In the rows, zero is written as 128.
Named turns come first, each shown by rows before and after it. Which turns, in which order, take the first row of each pair that follows to the second? Write the first one first, as in the answered first pair.
turn k_520:
[157 115 126 167 168 133 114 121 101 131 118 122] -> [149 122 101 138 150 152 151 113 158 101 143 119]
[150 145 113 120 154 106 148 110 109 110 134 172] -> [108 161 106  96 148 117 134 130 144 103 133 155]
[122 170 116  92 138 105 118 125 152  90 127 126] -> [137 161 134 118 152  89  94 131 104 116  99 131]
[115  92 119 114 110 148 135 122 190 148 178 113] -> [ 97  92 144 136 130 132  77 149 141 173 137 104]
turn k_101:
[138 134 128 126 142 111 117 128 106 128 114 134] -> [140 136 128 128 146 108 115 129 108 120 110 131]
[121 110 136 141 141 132 115 133 116 164 114 114] -> [114 129 138 138 124 122 124 137 103 170 116 130]
[134 122  97 117 180 124 116 104 166  73 123  95] -> [161  65 119 159 170 145 113 106 151 124 133  98]
[114 181 116  82  72 114 122 110 173  94 119 138] -> [119 143 113  89 113 135 103 101 206  86 118 104]
turn k_513:
[132 131 149 138 154 129  97 115  76 129 110 121] -> [113 173 123  98 130 131 135 111 116  91 125 135]
[118 145 134  99 134 118 109 169 129 115 145 162] -> [115 120 139 107 142 136 100 172 146 129 149 145]
[123 145 127 126  34 153 157 140 150 126 148 161] -> [128  79 145 162  62 177 118 142 151 161 140 136]
[162 143 121 148 157 133 121 123 126 103 121 115] -> [153 150 113 141 155 138 129 125 137  93 128 111]
Pairs:
Between the rows of a pair lie 2 to 3 turns.
[118 105 122 112 146 134 110 155 118 122 152 109] -> [121  99 121 111 131 138 122 152 126 129 163 118] | k_101 then k_520 then k_520
[108  83 144 150 115 165 109 143 132 158 130 106] -> [106 144 139 137  71 131 137 148  96 155 134 149] | k_101 then k_513
[124 117 147 140 157 126  78 133 125 147 118 121] -> [142 157 121 114 156 109 126 107 130  94 129 140] | k_513 then k_520 then k_101
[ 92 150 115  91 114 129 126 152 151 119 125 122] -> [124 112 141 134 153 122  91 146 106 144 103 109] | k_101 then k_513
[107 153 104  92 149 124 125 117 142  70  95  97] -> [148  78 119 135 166 150 125  98 148  99 110  88] | k_101 then k_520 then k_520
[167  81 128 159 130 141 135 102 113 137 135 118] -> [127  86 122 136 106 165 137 124 161 141 151 111] | k_520 then k_101
[149 125 137 123 118 106 150  97 101 121 147 117] -> [124  98 141 118 119 131 133 110 142 134 151  87] | k_520 then k_101 then k_101
[118 104 102 155 158 158 138 142 130 114 136  80] -> [141 113  92 154 148 146 171 122 125 100 150  98] | k_513 then k_520 then k_101
[137 134 136 137 121 123 126 133 100 141 111 139] -> [120 148 134 129 117 125 121 145 109 136 108 132] | k_513 then k_520
[145 140 118 113 142 114 133 109 112 109 122 147] -> [117 112 125 118 148 148 108 131 147 133 126 117] | k_513 then k_101 then k_520
[157 100 160 177 131 122 107 122 118 176 118 131] -> [127 191 134 124 112  88 123 126 106 129 108 153] | k_101 then k_101
[105 123 128 129 173 104  59 133 116 114  90 135] -> [ 81 125 105 103 148 137  95 133 188  92 122 127] | k_101 then k_513 then k_513
[ 40 129  99  83 123 170 116 161 195 127 140  92] -> [183  78 100 148 128 149 212  83 139 132 176 149] | k_520 then k_520
[118 154 138 128 104 114 154 151  97 123 111 151] -> [134  94 149 155 157 131 121 142 102 124 100 114] | k_101 then k_513 then k_520
[119  83 140 125 175 128  77 153 107 135  85 101] -> [193  86 131 140 131 118 171 115  96 134 131 160] | k_520 then k_101
[ 98 107 154 149  98 133 102 163 111 187 121 129] -> [ 71 166 130 100 104 114 101 162 127 133 111 126] | k_101 then k_101
[150 147  92  81 143 115 156  89 144  41 122 114] -> [183 128 121 125 164  88 123  89  70  78  90 121] | k_520 then k_520
[141 196  98  92  93  84 169 106 114  75 137 170] -> [135  54 129 146  92 173 140 129 187 166 170 117] | k_513 then k_101
[ 73 168 120 135 110 116 124 118 121 119 112 113] -> [139 118 126 168 140 116 145  76 104 118 121 115] | k_101 then k_513 then k_520
[158  87 158 172 146 120 117 129  82 156 116 146] -> [146 105 122 130 106 153 187 112 165 121 167 154] | k_520 then k_101
[130 136 117  97 158 139 124 128 157  67 105  94] -> [180 113 124 127 168 130 147 104 119  73 107 117] | k_520 then k_520
[148 107 124 157 149 103 138  99  83 141 132 129] -> [132  87 112 143 164 133 133  96 140 122 145  97] | k_513 then k_101 then k_513
[165  99 146 171 195 143 101 108 114 133 129 100] -> [115 117 129 129 180 174 108 121 184 106 145  80] | k_513 then k_520 then k_513
[145 105 128 111 113 157 132 163 137 148 126 106] -> [151 154 120  94 116 124 133 159 101 120 106 123] | k_520 then k_513 then k_101
[154 109 120 120 116 122 171  98 152 146 151 134] -> [165 115 126 127 121 107 169  97 119 151 141 145] | k_513 then k_513
[ 87 104 181 131 108 154  98 165  94 187 135 133] -> [ 61 156 160  96  86 142 117 169 116 153 144 145] | k_101 then k_513
[156 150 129 126 158 105 116  99  96  76  98 142] -> [121 122 124 118 170 140  91 114 149  79 111 107] | k_520 then k_101 then k_520
[153 164 108 114 148 119 154  99 142  89 115 138] -> [158 112 125 144 183 130 116 103 131 117 102 109] | k_520 then k_101 then k_520
[116 198 112  72 117  93 172 139 127 111 131 150] -> [ 71 152 118  66 131 145 134 165 185 134 134 102] | k_520 then k_513
[173 108 108 134 133 147 166  91 163 109 147 125] -> [156 102 147 163 155 119  96 123  93 148  94 113] | k_520 then k_520
[148 128 131 143  84 131 152 136 115 149 128 160] -> [ 99 133 118 118  99 153 119 152 166 130 126 120] | k_101 then k_520 then k_513
[105  98 122 166  94 119 119 152  96 207 114 139] -> [108  76  98 147  92 157 156 135 168 182 152 125] | k_520 then k_101 then k_513
[107 172 135 134 123 125 123 148 140  74  87 146] -> [120 104 161 173 101 160 122 156 144 147 105 144] | k_513 then k_101 then k_101
[158 109 153 170 116 130 127 109  32 148 126 160] -> [124 179 107  98  88 132 180 101  99  76 150 169] | k_101 then k_520
[170 158 134  98  94  87 206 148 113 106 125 175] -> [157 117 122  86 174 121 169 132 180  51 117 103] | k_101 then k_101
[150 171 133 121 143  94 125 119  86  91  94 142] -> [141  86 148 148 170 148  88 127 136 127 101  92] | k_513 then k_513
[107 133 113 129 114 148 142 124 114 150 144 164] -> [102 110 112 132 134 168 119 125 138 146 140 139] | k_101 then k_513
[ 96 161 118 108 102 103 163 136 181 135 167 141] -> [ 80 189 135 110 131  74 111 150 129 128 122 134] | k_101 then k_520 then k_513
[155  77 144 152 145 169 156 108 152 165 160 117] -> [107 163 115  88 114 161 180 122 176 120 162 131] | k_513 then k_520
[121  89 123 150 149 147 109 140 138 157 122 101] -> [135 103 116 138 107 150 159 129 143 167 149 135] | k_101 then k_520
[157 144  83 111 176 125 124 106 178  79 148 121] -> [191  88 115 168 140 135 142 110 141 160 164 154] | k_101 then k_101
[126 206 129 115 125  71 118 122  35 101  87 164] -> [144 180  86  86 169 109 151  82 136  26 122 124] | k_520 then k_101
[144  93 112 143 129 123 109 155 115 180 119 150] -> [164  96 105 138 126 124 139 137 121 168 138 161] | k_520 then k_513
[ 57  95 132  97 103 134 146 147 198 128 174 128] -> [158  56 150 158 118 110 183 107 125 146 177 166] | k_520 then k_520
[114 149 118 106 153 128 107 125 144  91 109  94] -> [149  89 132 141 161 137 111 111 135 118 124  95] | k_101 then k_520
[102 114 123 122 155 159 114 142 175 130 120  90] -> [159  97 123 145 155 154 159 105 159 130 141 113] | k_520 then k_520
[114 129 110 121 193 135 104 113 141  79 100  83] -> [154 151 116 128 180 104 135  97  86  79  98 127] | k_101 then k_513 then k_101
[139 118 123 109 152 132  82 105 123 103 114  92] -> [177 111 129 137 111 121 117 104  90 139 133 135] | k_520 then k_101 then k_101
[125  94 127 116 137 162 109 139 156 152 127 102] -> [150 163 116 105 143 106 127 123  95 114 111 138] | k_520 then k_513 then k_101
[ 81 129 140 122  99 134  75 167 150 149 106 139] -> [ 85 130 137 120 135 126  57 157 146 125  91 126] | k_513 then k_101 then k_101
[133 194 131 136  99 115 175 142 118 127 128 151] -> [118 134 141 147  94 163 163 151 181 157 148 116] | k_513 then k_101
[149 133 120 119 123 136 158 103 132 104 146 135] -> [131 125 144 139 144 120 103 125  91 132 115 122] | k_513 then k_520 then k_513
[135 144 154 145 170 111  39 123  93 100 100  88] -> [ 95 151 125 102 128 156  77 127 194  80 143  74] | k_101 then k_520 then k_520
[173 104 125 138 151 148 107 103 128 138 148 127] -> [138 115 131 123 153 149  72 127 130 143 132 110] | k_520 then k_520
[137 129 132 148 104 127 103 139  72 188 118 137] -> [160 166 103 125  91 119 157 111  83 138 141 160] | k_101 then k_520
[ 77 156 155 132 107 105  69 184  67 181  84 131] -> [151 160 151 152  96  80 135 142  29 170  99 176] | k_513 then k_520
[110 146 151 111  71 139  97 155 100 169 133 160] -> [ 83 159 129  78  86 149  98 152 143 131 138 140] | k_513 then k_101
[119  85 129 129 191 149  88 133 153 128 111  51] -> [149  78 111 125 181 158 139 110 180 110 137  67] | k_520 then k_520
[ 95 180 114 111 141 151 134 182 166  69 139 122] -> [139 190 130 137 153 108 135 162  83  75 114 150] | k_101 then k_520 then k_513
[170 149 115 118 161  98 157  92 119  72 126 139] -> [105 133 119  98 176 129 100 123 164  78 113  85] | k_101 then k_513 then k_520
[ 65 151 134 116 140 141  72 148 140 148 124  99] -> [ 69 187 124 104 124 119  91 144 121 131 119 121] | k_513 then k_513
[162 141 109 139 119  88 177  98 115 113 152 152] -> [147 123 111 137  99 118 183 106 153 138 171 147] | k_513 then k_101 then k_101
[119 115 123  90 148 135  95 127 128  95  97  95] -> [132  83 126 103 136 157 112 124 154 112 121  96] | k_101 then k_520 then k_520
[ 97 102 150 118 126 155  88 151 153 160 117 101] -> [ 79 157 146 101  93 126 101 158 130 157 114 131] | k_101 then k_101 then k_101
[ 99 168 137 113 135 123  98 118 120 137  81 136] -> [116 147 146 130 151 120  91 112 108 150  77 131] | k_513 then k_101 then k_513
[150  80 145 179 141 135 128 124 127 173 135 123] -> [152 100 144 171 108 128 151 127 117 179 148 146] | k_520 then k_101 then k_513
[154 117 151 149 129  89 135  96  84 106 118 144] -> [116 148 124 103 114 105 151 100 141  68 134 137] | k_101 then k_520
[146 127 100 108  82 147 197 102 182 127 178 164] -> [ 82 137 119 103  55 151 151 154 172 173 159 158] | k_513 then k_101 then k_520
[145 137 112 157 106 114 154 104 107 128 149 146] -> [ 91 138 105 130 117 138 127 122 160 109 147 105] | k_520 then k_101
[158 107 126 141 183  79 129 128  94  98 113 137] -> [161  85 119 141 190 101 138 119 129  94 125 122] | k_513 then k_101 then k_513
[ 68 166 158 101 107 126 130 135 128 119 112 152] -> [103 169 144  99 125 121 160 103 128  84 115 157] | k_101 then k_520 then k_513
[ 85 103 124 141 146 155  75 143 160 142 119  90] -> [ 95 122 141 158  88 136 101 157 110 189 126 140] | k_101 then k_101
[195 106 148 182 154 117 128 111 127 137 136 133] -> [114 135 155 152 156 123  63 160 148 143 108  97] | k_520 then k_520
[100 154 116 106 131 106 108 143 115 116 104 120] -> [115 113 133 132 143 119  93 143 116 144 107 103] | k_513 then k_513 then k_101
[ 97 184 149 123  70 112 173 138 117 166 146 169] -> [134  97 165 161  92 142 177 118 142 193 168 148] | k_513 then k_520 then k_520
[ 87 137 151 119 118 100  69 168  86 177 138 134] -> [ 65 163 119  77 132 115  83 158 145 116 148 108] | k_513 then k_101
[ 91 209 110 101  92 124  93 161 128 154 119 114] -> [129 191  93  98  72 140 160 130 169 132 160 130] | k_520 then k_513
[105 159 122 104 109 143 131 162 139 136 132 126] -> [153 142 136 135 104 127 151 149  97 160 132 148] | k_513 then k_520 then k_101
[151 111 139 120 136 140 165 105 163 123 164 138] -> [165 126 154 137 121 119 160 110 106 147 144 163] | k_513 then k_101
[147 116 112 116 180 142  94  99 127  96  76  95] -> [152 115  98 107  99 167 173  98 176 121 134 129] | k_101 then k_101 then k_520
[132  86 146 164 138 105 100 141  79 157  98 130] -> [105 171 114 106 103  85 145 141  94 107 105 158] | k_513 then k_520
[111 145 111 119 102 120 119 138 125 143 116 128] -> [112 128 112 122 131 134 108 135 150 132 118 108] | k_101 then k_101
[113 154 155 131 119 127 122 142 122 133 111 162] -> [113 137 158 135 146 134  99 140 132 129 101 140] | k_101 then k_513 then k_513
[159 119 144 100 130 141 125 123 163 109 140  84] -> [157 139 155 109 142 113  98 126 116 114 107  94] | k_520 then k_513 then k_101
[163  89 116 146 140 132 108 114 118 138 129 126] -> [119 107 115 125 141 139  80 138 133 136 118 106] | k_520 then k_520
[113  74 145 159 119 177 111 139 150 157 124 147] -> [ 80 134 112 107 117 167 126 140 182  93 123 143] | k_513 then k_101 then k_513
[122 167 136 108 101 111 191 112 132 118 145 149] -> [111 182 142 106 139  87 147 116  95 103 106 135] | k_520 then k_520 then k_101
[ 51 209 100  94  89 135 153 136 177 101 124 111] -> [112 114 154 184 181 120  68 130  78 154  68  82] | k_101 then k_520
[184 137 123 127 144  96 156  98  73 121 118 145] -> [165  75 130 136 179 140 118 103 128 138 122  89] | k_101 then k_513 then k_513
[157 131 145 148  87 116 166 112 104 160 176 156] -> [143  86 159 159 101 147 139 122 134 179 175 126] | k_520 then k_513 then k_520
[167 147 126 140 127 102 162  96  98 107 129 153] -> [ 80 135 136 120 141 133  81 147 139 128 106  99] | k_513 then k_520
[104 159 103 114 123 148 163 129 182 123 157 113] -> [108 107 124 150 152 160 124 141 171 158 141  85] | k_513 then k_520 then k_520
[175 129 136 148 124 106 164  79  80 134 135 153] -> [148 161 116 110 153 107 151  76 108  79 124 132] | k_101 then k_101
[150 149 129 147 177  76  87 135  39 139  76 129] -> [205 109  90 126 161 126 193  75 141  87 160 133] | k_520 then k_101 then k_101
[124 169 121 118  95 122 140 132 112  96 126 147] -> [150 143 131 141 142 118 114 118  89  92 105 135] | k_520 then k_101 then k_520
[ 92 155 149 101 112 143 106 181 138 117 108 111] -> [101 147 152 109 138 130  89 172 122 113  91 103] | k_513 then k_513 then k_101
[130  87 178 149 145 151 163 135 135 171 142 127] -> [100 179 166 114 125 108 170 153 106 149 126 160] | k_101 then k_101 then k_520
[135 157  96 108 160 116 149 126 159  55 158  92] -> [183 104 125 165 183 100 131 115  89 102 138 100] | k_101 then k_513
[111 160 128 109 127 106 126 130 128  99 115 124] -> [124 105 149 146 108 133 125 142 129 163 131 128] | k_513 then k_101 then k_101
[209 106 161 170 105 142 165 119 128 144 150 163] -> [185 173 133 120  96 129 185 121 145  96 155 178] | k_513 then k_101
[182  67 145 175 122 135 166 113 103 164 149 159] -> [122 169  95  89 164 115 150 110 148  43 118 130] | k_101 then k_101 then k_101
[ 76 164 123 107 159 117  94 143 135 109 103  90] -> [ 90 187 123 103 154  96 106 138 110 104  96 113] | k_520 then k_513 then k_520
[137 118 111 113 163 148 140 102 167  75 135 112] -> [121 152 128 116 171 110  96 126 100  87  88 115] | k_520 then k_513
[118 106 126 139 189 128  81 134 144 108 106  91] -> [154 103 142 166 182 108  93 124  97 125 106 118] | k_513 then k_101 then k_101
[140 182 133  92 104 124 101 152  93 123 116 146] -> [143 115 154 120 129 155  67 154 112 154 115 110] | k_513 then k_513
[127  81 122 132 108 177 154 108 194 137 179 123] -> [ 80 101 156 144  96 154  85 158 132 192 133 127] | k_520 then k_101
[107 101 116 142 110 117 158 123 177 121 142 103] -> [109 150 122 144 108  69 143 129 104 120 109 131] | k_513 then k_101 then k_101
[ 97 136 120 103 166 142 129 124 177  80 125 117] -> [140 129 114 115 145 135 175 104 167  81 145 149] | k_101 then k_513 then k_520
[ 78 144 117  88 107 152 128 146 151 136 140 136] -> [109  96 144 136 150 137  86 140  98 168 114 126] | k_101 then k_513
[ 81 152 123 105  76 145 130 178 129 158 135 143] -> [ 77 141 131 113  86 147 112 183 124 170 125 133] | k_513 then k_101
[154 158 149 163 114 119 153 114 109 115 102 162] -> [161 126 160 178 119 129 143 112 110 133  98 153] | k_513 then k_520 then k_520
[113 181 125 135 124  91 109 159 114 116 104 126] -> [174 104 125 172 162 117 130 116 138 112 126 109] | k_101 then k_101 then k_520
[138 134 123 126  89 125 150 125 123 145 143 158] -> [115 137 131 120 143 110  91 138 108 123 106 122] | k_101 then k_101 then k_520
[163 162 109 108 110 104 155 132 134 103 116 161] -> [160  96 118 124 163 137 115 128 175 108 114 111] | k_101 then k_513
[141 106 126 138 145 128 142 119 122 122 133 134] -> [139 133 125 129 128 114 149 120 108 121 132 143] | k_101 then k_101
[ 91 123 138 113 125 142 109 144 155 130 127 108] -> [101 136 132 100 118 140 138 133 165 113 140 119] | k_513 then k_520 then k_520
[ 68 176 115  85  94 128 132 160 172 125 123 133] -> [128 132 150 155 141  98  94 147  68 167  83 141] | k_101 then k_520 then k_101
[165 110 163 161 155 165  94 139 141 150 128 132] -> [159 148 146 134 105 168 148 133 169 140 158 162] | k_101 then k_520
[ 83 140 114 127 153 157 109 141 158 141 120 104] -> [127 108 109 147 137 171 153 117 165 155 150 122] | k_101 then k_520 then k_520
[ 92 149 159 133 106 120  99 162  98 170 109 138] -> [ 69 161 145 106 116 133  98 164 140 137 114 121] | k_101 then k_513
[141 107 152 156 102 136 142 134 107 174 141 133] -> [117 161 133 122  83 123 159 142 111 147 141 148] | k_101 then k_520
[171 115 124 144 132 118 157 107 124 130 128 139] -> [121 113 117 121 127 145 133 129 178 131 131 109] | k_520 then k_101
[133 145 168 149 127  84 126 157  95 102 109 142] -> [115 102 165 151 158 118 102 156 147  96 117 100] | k_101 then k_513 then k_513
[ 94 145 107  97 125 153 155 143 178 113 141 113] -> [ 89 158 117 104 165 132 108 141 143 101 107  97] | k_520 then k_513 then k_101
[156 121 158 145 199 118  88 139  74 123  90 105] -> [208 118 129 141 139 135 194 105 112 117 156 153] | k_520 then k_101 then k_101
[107 125 160 138  97 131 136 156 133 197 138 116] -> [ 81 139 144 112 121 140 122 159 168 166 135  91] | k_513 then k_101 then k_513
[119  90 121 149 168 145  87 111 137 127 139 102] -> [101 155 117 125 152 108  76 122  92 113 112 125] | k_513 then k_513 then k_520
[156 119 134 123 104 123 149 113 101 119 139 146] -> [146 108 125 114 143 132 131 107 131  91 136 118] | k_101 then k_101 then k_101
[ 86  94 136 105 163 146  93 113 149  93 109  89] -> [119  77 144 127  83 158 169 108 149 147 161 145] | k_101 then k_101 then k_520
[188  97 117 151 187 165 115  83 151  94 169 132] -> [122 164  98  94 167 164 107 112 183  64 162 130] | k_513 then k_520
[161  69 136 163 141 141 121 116 117 175 145 124] -> [ 96  95 136 133 138 152  81 149 144 168 131 100] | k_520 then k_520
[157  92 178 161 105 103 114 133  68 180 114 142] -> [124 115 113  83 154 137 133 107 188  62 136  85] | k_513 then k_101 then k_101
[120 165 128 126 103 156 113 154 142 103 121 166] -> [127 122 141 151 140 165  76 150 136 117 108 139] | k_101 then k_513
[160 109 121 124 180 117 123 107 119  85 124 121] -> [144 109 124 130 183 125 105 120 122  91 119 106] | k_520 then k_513
[ 86 125 139 140 146 168 106 139 134 132 116 104] -> [143 140 136 153 115 140 167 109  92 131 133 162] | k_101 then k_520 then k_513
[102 107 113 101 111 160 149 133 209 113 162 123] -> [154  75 155 167 104 130 129 139 108 183 140 157] | k_101 then k_101 then k_513
[141 117 109 126 129 145 119 128 156 103 134 108] -> [138 148 118 133 135 119 105 136 106 111 108 127] | k_520 then k_513
[159 129 130 150 131 108 146 104 109 125 135 141] -> [132 104 133 143 126 143 139 118 165 133 148 113] | k_520 then k_101 then k_101
[105 168 131 130  88 112 113 161  91 176 138 174] -> [ 76 161 107  98 166 132  76 143 156  98 124 113] | k_101 then k_101
[113 154 110 112 135 125 136 123 146 113 147 122] -> [127 110 130 149 136 129 118 131 124 156 142 119] | k_513 then k_101
[161 112 139 159 152 123 130 116 106 131 119 128] -> [130 165 118 109 123 115 156 118 130  99 134 139] | k_101 then k_101 then k_520
[110 176 127 102 161 104 117 125 114  73  88 112] -> [153 101 140 148 196 123 104 111 111 101  93  94] | k_101 then k_513 then k_101
[145  93 143 139 156 128 108 127 122 138 112 109] -> [134 159 120  99 128 103 148 125 125  96 124 137] | k_513 then k_520
[207 105 148 154 146 121 139  80  87  91 136 128] -> [198 102 131 137 125 136 171  76 135  81 162 126] | k_513 then k_101 then k_101
[144 120 113 108 129 124 169 104 138  96 134 139] -> [120 146 112  98 121 113 154 122 133  97 125 136] | k_520 then k_520 then k_513
[139 118 152 154  64 141 159 145 121 167 145 184] -> [111 144 160 143  68 128 138 158 100 171 124 181] | k_520 then k_513 then k_513
[117 113 123 133 167 147  68 176 118 123 108  87] -> [193 143  97 127 137 124 168 125  98  82 144 145] | k_520 then k_513
[ 98 175 107  60  69  97 200 135 110 108 117 189] -> [ 31 109 123  60  93 158 129 171 190 143 120 118] | k_520 then k_513
[127 186 112 114  99 118 131 134 122 105 143 146] -> [109 142 122 119 153 143  81 144 148  99 127  98] | k_520 then k_101 then k_513
[117 114 140 138 170 112  87 122 106 129  93  92] -> [ 99 126 107 100 153 137 132 115 178  94 126  90] | k_520 then k_520
